The rows of X fall into several groups, which share some directions, and each row is roughly a mix of its group's hidden directions, except some rows that fit no group.
X:
[[ -2.3  16.6 -17.0 -27.4   0.3  32.9  26.4 -16.9  15.6  17.2 -23.3]
 [ -7.6 -10.5   5.2   5.3  -3.8 -47.2  31.4 -10.8  -0.1  18.5  23.7]
 [  1.2   4.9 -15.2  16.7 -10.1  -7.9  28.5  -8.8 -29.2   0.8  44.9]
 [-14.4 -15.5 -11.8 -26.1  19.1  19.3 -31.5  29.7  16.4  -2.8 -17.6]
 [ -3.2 -50.0   7.4  -8.0   0.4  -4.1  27.6 -26.6   0.9   0.7 -18.8]
 [ 13.9   4.2 -11.6  25.2  -6.8  -3.9   4.3  -1.3 -55.5   1.4  17.8]
 [ 19.1 -15.5  22.4  -8.5   6.9  17.8 -25.6  16.6   7.2  44.0   1.3]
 [ 27.2  18.5 -16.2   6.6  43.9  -0.4  -9.8  29.0  -1.2  12.9   6.8]
 [-19.8 -24.0  28.8  36.5  -4.8   2.7 -26.1  -6.7 -15.1 -16.8   8.0]
 [ 35.2  11.5 -21.3   4.1 -11.9  -5.7   9.7 -15.1  40.1  17.7 -14.4]
 [-12.9  -2.3  -6.1  -6.9  20.3  24.5  18.5  -1.8  -7.5 -52.5   6.2]
 [  5.4 -27.5  17.4  11.7  18.9  26.9  -2.2   4.7 -30.8 -33.8   6.3]
 [  9.0  -6.7   5.6  25.1  25.3  -0.7 -49.1  16.2 -18.7  -1.3  -4.2]
 [-11.8  32.7  -8.6  11.0  12.1  16.8 -26.5  11.4 -38.6 -10.1  14.5]
 [ 14.5  17.0 -23.4   2.4  -3.1 -14.5 -46.4   5.0 -23.8  -8.7  19.5]
 [ 43.8 -21.6  -1.4 -10.0  -8.6  -7.5 -30.6  -8.1 -22.6   7.6  16.7]
 [-38.9 -37.1  -6.9 -10.9  -5.3   1.2  24.6 -19.4 -17.7  -5.2  -7.5]
 [ 11.4 -10.6 -38.3 -19.7 -18.6   6.0 -23.0   9.9  11.3  10.8 -33.4]
 [-16.0  23.4   3.7   3.4   2.8  24.0  40.7   8.1   1.3 -33.6 -14.2]
 [-49.0  -6.3 -19.1 -19.1  -4.2  10.3 -20.3  14.9 -15.0 -17.5  -2.2]
 [-28.5  46.2  23.6 -27.3   3.1  -1.1  11.0   1.6  -5.2   7.0  -3.7]
 [ 13.8  35.2  -6.2  -9.4 -14.3  -1.6 -42.9  13.7  18.9  -3.7  17.4]
 [-14.1 -13.6   7.5  -9.4  20.8  34.6 -16.4  40.7  -1.0  18.0   7.4]
 [  6.9   1.1  34.4  26.2 -26.0 -14.5  17.7 -29.3 -21.2   3.7   4.6]
 [ -0.5 -15.9   0.6  29.0  -6.4 -32.1 -34.6 -17.8 -19.6  17.2  10.3]
 [ -5.5 -16.5  13.4   1.7  12.0  24.1 -23.4  15.8 -31.2 -38.5  -3.1]
 [ -2.7  -1.5   3.3 -10.7 -26.6 -14.6  -2.6 -56.3   2.3  -3.6 -14.5]
 [ 10.6  -2.1  17.8 -13.4 -14.1  37.0  14.7   5.0  18.5  27.2 -31.0]
 [-13.9  -6.2   1.3 -33.5  16.3   7.9 -22.1  19.8  31.1 -12.4 -27.9]
 [-25.4 -15.8  34.0   7.7  -5.5  14.1 -29.4   2.7 -33.0   7.6 -10.7]
 [-18.8  24.4 -20.7  29.7  32.1  10.2   3.9  23.8  12.0  18.2   2.5]
 [ -3.5   8.2   7.7   3.7 -10.7 -25.1 -32.6 -28.4 -40.6   2.9   6.8]
 [  2.1  43.7  28.5   5.0  -8.5 -19.4 -31.6  13.0   8.4  -1.4  -5.0]
 [  5.3 -22.2  41.3 -35.8  -7.4  -7.6 -21.5  -2.5  16.3   4.1  -9.8]
 [ -4.9   1.1 -40.3 -31.0   5.7   3.9  39.5  -6.5  14.0  -1.8  -1.8]
 [  2.8  -1.7 -11.2  11.1 -13.3  16.7   0.2  54.6  -2.6 -10.5  25.5]
 [ 31.1   4.2  12.4 -16.4  -7.2 -22.4 -10.3 -30.5  32.7  18.7  -6.9]
 [ 35.1 -28.0  15.6  -5.3 -32.9  -9.4 -11.3  12.3   2.0  10.6  24.8]
 [-33.2 -10.5 -38.0  -0.4  -1.5   4.6  21.8 -16.6  20.4 -22.5  10.6]
 [ 18.4  12.2 -36.8 -11.9  -3.6 -19.7 -37.4 -19.3   9.8 -14.6  -0.9]
 [ -6.7 -23.9  41.5   7.9 -13.5   7.8 -27.3  -1.8  -5.4  19.9 -25.4]
 [-23.2   7.4  -7.1 -23.8   4.5  16.8  26.8  -7.7  -4.1  46.2   5.5]
 [-15.3  12.5  -4.5  21.3   4.1  29.8  45.4  -0.9 -24.4  -3.5  -5.0]
 [ -6.2 -19.8  10.1  41.6   2.3 -17.5 -18.6   2.3  -2.0 -25.0  30.2]
 [-22.4 -31.1   0.0   6.3  23.9   9.0   7.2  44.5 -14.6  -7.2   3.9]
 [ 15.1  19.0  11.8  21.7 -22.1 -12.9 -10.5  16.8 -34.4  13.7  29.2]
 [ 29.9 -36.2 -19.9 -10.5 -14.8 -10.8  15.3  -3.2  33.7  -3.5  -5.2]
 [ -3.5  10.5   8.1  40.8 -18.2  -6.7 -37.8  -7.1  27.1   3.2   3.6]
 [-13.7   7.1  18.2   0.2 -14.8 -36.0 -34.8  21.5 -15.8  21.1   2.7]
 [ 23.6  -3.2  32.2 -11.3 -27.7 -23.9  10.7 -35.4   2.1  -3.8  -3.9]
 [ 26.1  -0.2 -16.4  18.5  -6.2   6.8   3.2  43.4 -18.5   0.1  29.2]
 [-17.3   8.5  18.7  26.4 -11.2 -35.8 -17.3  -2.9   9.2 -33.9   9.9]
 [ 25.2  23.9  29.3  18.9  -7.7 -15.7 -38.4  13.6   4.8  -2.8  -7.1]
 [ -2.1  48.1   3.1  10.3  18.7  31.6  -5.4   9.9 -21.3   2.9   9.6]
 [-33.8 -17.9  -1.8  12.5  14.8   1.0  44.8  -5.1  -8.3  -4.2 -22.4]
 [ 14.3  19.6   1.2   2.8  35.6 -27.6 -31.8  -7.2 -20.5  18.9   1.0]
 [-21.6   9.4  25.0 -11.8 -23.0  35.8  20.1 -18.4  21.6  -6.1  -9.5]
 [ 19.7 -24.5   4.0 -10.8  11.4 -30.7 -43.7   0.0 -14.0   8.5   9.7]
 [ 15.9  19.7 -19.9 -37.4 -11.2 -12.9   5.7   9.3  10.4  30.3 -24.2]
 [-25.4   3.5 -20.7  16.2  15.3  18.8  -3.0  22.6 -24.0 -37.9  -1.7]
 [  2.0  17.5  11.6  -3.5  12.0  20.5 -31.8  24.4 -13.6 -40.4  -4.1]
 [ -3.0  -2.2 -18.6   7.2 -14.7  -6.5   1.5 -14.1 -28.2 -51.8 -10.9]
 [ -0.3  37.2  -6.7  -6.5 -14.6 -40.6   5.8  -3.3  32.5  -4.0  -3.5]
 [-20.6  -0.7  -4.9 -17.0  -4.5 -13.7   3.4 -37.6  34.5  -8.5 -28.8]
 [ -0.7  17.4  20.9 -24.5  -7.5  14.3  45.5  -1.6  21.6 -15.3  -9.6]
 [-19.9  20.7  -4.7  12.7 -16.4  32.1  43.7  -7.6   0.7 -11.1  -7.9]
 [-21.3   5.6  -3.2  16.8  -4.6  27.2  37.0 -18.4 -32.7 -10.1  -7.2]
 [  4.7  31.5  10.9  -2.7   7.8   8.0  29.0  -3.1  28.9 -20.3 -33.3]
 [-41.5  23.8  -1.4   9.7   9.1   4.5  27.4 -23.9  -4.0  -6.5 -24.6]
 [-39.3  29.7  31.2  -0.2   6.6  -9.7   5.2 -12.4  16.5  12.0 -18.1]
 [-30.1  -2.2  16.3 -15.6   0.3 -19.5  -2.9  -3.6   3.6 -50.3 -10.1]
 [ 26.9 -18.4  25.3  38.0   9.7  18.2 -23.7   3.0 -10.7  -9.9  10.5]
 [ 22.1  -0.7  20.8 -14.2 -26.2 -26.3 -24.4 -31.6  12.1  14.7   3.1]
 [ 15.2  22.8 -20.1 -23.1  -5.1 -21.9  19.6   4.8  18.5  38.9   1.3]
 [  0.0 -21.0  33.4 -23.2  11.9  -6.3 -37.3  13.5  -4.6 -24.4  -0.4]
 [-44.6  -4.8 -11.2  -5.2 -18.4 -32.1  19.6 -19.9  12.2  -1.9   0.5]
 [  2.2 -10.3  48.0  16.1  10.9  26.2   9.3 -16.6 -24.7   1.3  -3.1]
 [ -4.5  10.1 -34.0  -1.8  -9.5  39.2  20.6 -13.0   7.6 -29.0  -8.0]
 [-16.2   2.9  -4.9  -3.5   9.0 -52.7 -24.4 -19.9   7.4   4.2 -15.4]
 [ 11.5  10.8   1.2 -11.7  17.7 -38.9   5.2 -45.2   3.4  13.0  -2.2]
 [-21.0  -9.0 -34.9  33.2  -7.6   0.1  -3.5  -0.1 -33.8   7.4  18.9]
 [  5.8  27.4 -51.2  18.0  19.5  -6.0   3.4   0.3  14.4  -2.7  -9.5]
 [ 16.1   8.4  12.4 -35.2  26.4  -8.8 -10.1  14.1  17.2 -36.6   5.0]
 [ -2.9   4.0  17.7 -12.2 -18.5 -42.5 -33.9 -14.7  19.0  10.3  -0.6]
 [ 16.4  -5.2   7.1  -7.2 -19.3 -28.6   1.9 -50.4   8.5  10.4 -12.4]
 [-11.2 -15.6   1.2 -48.5   5.5   0.1 -17.4  12.8  26.2 -18.7 -14.4]
 [ 18.8  10.4 -16.3  13.4  -5.5  25.3   0.0  -3.4  -9.5 -26.8 -45.5]
 [ -0.9  -6.5  14.6   9.0  -1.0  18.4 -44.3  16.7 -18.2 -31.4 -15.3]
 [  9.0  12.9   9.3  17.7   1.5  23.0  -2.6   1.8  -8.7 -32.1 -46.6]
 [  8.1  -6.4 -20.4  30.0 -23.7 -15.4   2.9 -25.2 -24.3  26.9  17.0]
 [ 35.4  34.0   2.4 -14.6  12.7   4.9   7.1  15.3   5.8  35.7   7.4]
 [-16.4 -40.2  -1.7 -16.0  23.4  10.1  -8.7  33.7  17.1 -12.2  -4.4]
 [ 28.8  20.9  17.4  -2.2 -23.6  16.4 -29.2   6.9 -14.3   7.2  30.1]
 [ -5.1  -4.9 -34.0   4.5   7.3  -3.9  33.3 -10.9  22.7  20.7  31.6]
 [ -0.4  17.2  12.5  -3.2  -9.2   3.3  20.3 -14.3  13.5 -36.8 -41.9]
 [ 24.4   3.8   0.5 -20.2  20.9 -13.6   8.8  26.4 -21.5 -38.9   8.9]
 [ 17.8  28.4 -37.5  33.4  18.7 -16.4   2.0  -6.2  -3.3   4.1  11.7]
 [-13.3  -3.8  -3.5 -27.8  21.7  33.4  10.9  12.0 -28.5 -28.7  -2.4]
 [-16.9   8.1   1.7   1.4 -45.2  -3.7 -30.8  13.3 -11.3 -17.3  22.3]
 [-25.1   5.5 -31.0  31.2  -6.0   4.0  15.8  -2.1  -0.1  38.8   7.6]
 [-41.3  -9.7  -8.9  17.3  10.4 -18.2 -10.8   9.1  -3.4  26.3  30.8]
 [-36.9  -1.1  17.8   3.8 -10.9  13.5  38.9   8.3  -2.3  19.5  22.6]
 [-41.8 -32.5  25.9 -21.1 -12.6  -7.0 -11.1   5.6  -0.5   7.1  11.6]
 [-21.1 -24.4  -0.2 -42.3   5.9 -17.1 -20.5  12.4  11.1  -7.9  23.4]
 [-36.8  25.9  20.2   3.7 -31.7  15.0  17.5 -19.6   3.2  -6.7  -7.1]
 [ 41.8   4.4 -28.3 -10.2   1.6   1.9   1.6  -2.4 -23.3 -28.6  20.5]
 [ 19.7  11.1  26.4 -20.9  15.4   4.1  16.1  11.2 -27.9  37.4   3.0]
 [-25.8   2.5  -9.1  13.1   3.1 -11.0  -8.8  -3.1 -14.0 -52.4 -19.4]
 [ 14.9  31.6  21.2  22.8  -4.8 -34.7   6.1 -11.0  26.7   1.3  13.3]
 [ 18.4   0.7   4.7 -14.4  13.7  37.0 -22.9  26.1 -25.7  21.1  -4.9]
 [-32.3  18.0   1.8 -20.0 -31.9  19.6  -9.7  22.0  -6.7 -10.6  23.6]
 [ -2.1  -5.1 -14.3  -4.7  -2.3  53.9  -6.3 -15.1   9.8  -2.9 -30.4]
 [-11.7  32.7 -10.2  26.8   8.6  -7.0  -6.6  26.5 -36.8   0.6  14.7]]
Here is one row of each group, with its name. Which group are the others in?
[ 12.8  35.7 -10.1  19.9  -5.9  -6.0 -19.5  27.8 -24.5   3.3  26.2] => G
[19.4 14.7 38.0 -6.1 -3.9 -0.4 38.0 -6.4  2.7  8.9 28.3] => D
[ 25.5 -10.7  18.9  15.8  30.7   9.5  13.8   9.0 -22.3 -16.5  31.9] => B

[ -5.4  -8.9  14.3   3.2  19.8 -53.0 -13.1 -10.7  -7.1  22.2 -10.5] => G
[-27.2  14.1 -27.8  13.4   1.0  33.1  26.4  15.8   8.8   9.3 -19.2] => D
[-12.3  -8.0 -10.6 -13.0  16.1 -41.4 -37.5 -18.2   5.4  -4.1 -14.7] => G
[ 21.0  -6.1  22.6 -28.3   0.9 -15.5 -25.3  -9.8  18.8 -23.5 -28.2] => D
[  5.0 -29.8  28.0 -25.7 -26.6  21.6   5.5   2.4 -26.3 -10.7   9.7] => D
[ 32.3   5.4  37.0  -7.4  -2.9 -14.0 -24.1 -10.3  -3.5  29.7  13.5] => G
[ 19.7   0.4  23.1  -3.0  17.3  42.0   6.9  -5.5 -14.6 -29.3 -18.0] => B
[ 40.1  22.0  -1.4   4.9  10.1  34.7  10.6   9.4  10.3  10.1 -25.1] => D
[ -6.6   0.6 -44.6  -9.8  25.8   5.9 -27.3  22.4  16.5  -0.9 -10.9] => D
[ -0.4 -27.0 -26.8 -22.7 -19.9   0.6 -28.5  -2.1  20.1 -29.7   1.7] => G
[-16.6  -6.1  12.4   0.6  11.9   9.8 -12.3  16.6  25.6  51.7  -2.9] => D
